Each row has a name. Each piece below is followed by the name of the row it came from, unless a question asks for something else. Each question is about the rows just above it. Places in a row count from 1.

[ 2.51 -1.89 -3.20  4.83 -0.39  5.43 -3.07 -0.52 -0.74 -0.02 -0.59 -0.45
  5.91  1.52 -2.48 -0.46  3.75 -0.72  4.63 -2.12 -1.25 -1.77 -0.46 -3.40
  1.12  1.32 -6.01  7.15 -8.65  0.58 -0.90  1.99 -2.43  3.30 -0.77  1.67
 -2.71 -0.47  0.50  0.73  2.76  2.04  5.91  3.62 -1.34  2.17  3.34  1.02
 -5.59  2.48  2.24 -1.65  0.29 -0.05  3.87 -1.19 -1.69] : z_313
[ 0.03  1.72  1.40 -3.06 -2.89 -2.95 -0.31 -0.88 -2.19  2.23  1.39 -0.11
  1.45 -4.27 -0.69 -1.08 -1.12 -2.28  4.63  1.50 -0.87  1.31 -1.42 -1.43
  0.08  0.30  2.54 -0.94 -8.65  0.29  3.59  1.84 -0.77  3.30 -2.43 -2.38
  2.99  0.41 -3.50 -1.01 -1.65  2.28  1.45 -3.14 -0.63 -5.55 -1.69  0.38
  4.68  2.35 -3.25  1.46  2.38 -0.44 -0.94 -0.49  3.41] : z_988
[ 0.53  0.99  0.69 -1.79 -2.17 -1.54 -1.58 -0.20 -2.59  1.59  0.73  0.75
  3.54 -3.73 -1.52  0.21  0.16 -1.25  4.63  0.29 -1.41  0.54 -1.66 -1.69
  0.41  0.40 -0.25  1.71 -8.65 -0.23  2.66  2.34 -1.09  6.47 -2.70  0.18
  2.42  0.21 -3.91 -0.91 -0.06  3.10  3.54 -2.00  0.02 -4.79 -1.00  0.18
  1.92  1.91 -1.86  1.36  2.47  0.40  0.86  0.13  3.72] : z_771
How many entries does [ 0.03  1.72  1.40 -3.06 -2.89 -2.95 -0.31 -0.88 -2.19  2.23  1.39 -0.11
  1.45 -4.27 -0.69] have?  15
Give the next 2 entries after [-2.43  3.30 -0.77].  [ 1.67 -2.71]
Where in the named rows is [1.50]?  z_988, 20
Row and place of [2.24] in the named rows:  z_313, 51

[-3.29  7.41  6.66 -1.98  7.88 -0.17 -2.16] : z_686
[ 1.90 -0.48 -0.87  1.30 -0.18  0.64  1.38] : z_272
[-1.98 -3.29  7.41  6.66 -3.80  1.25  3.14] : z_763
[ 5.81 -1.91  5.60  5.50 -3.26  4.66  5.29] : z_329
[ 3.13  0.54  5.10  3.18 -0.18  3.01  3.01] : z_22
[1.85 1.51 4.37 2.00 1.17 2.09 1.88] : z_955
[0.85 1.49 1.68 0.78 1.70 0.77 0.77] : z_313
[-3.15  6.92  5.69 -2.00  7.47 -0.36 -2.15] : z_399
[-1.69  3.44  0.21 -1.56  0.20 -1.08 -1.49] : z_634
[ 4.22 -3.44 -2.69  2.99 -3.40  1.44  3.13] : z_771
[ 3.99  1.06  8.76  4.42 -0.31  4.52  4.10] : z_347
[ 0.90 -0.50 -3.56  0.08  0.36 -0.67  0.28] : z_988
[2.99] is at row and place  z_771, 4
Row and place of [0.21] in the named rows:  z_634, 3
How many entries does [ 0.90 -0.50 -3.56  0.08  0.36 -0.67  0.28] have?  7
Number of entries in [3.13]:  1
The next 2 entries after [-3.29  7.41  6.66 -1.98]:  [ 7.88 -0.17]
How many entries does [1.85 1.51 4.37 2.00 1.17 2.09] have?  6
How many entries does [-1.98 -3.29  7.41  6.66] have?  4

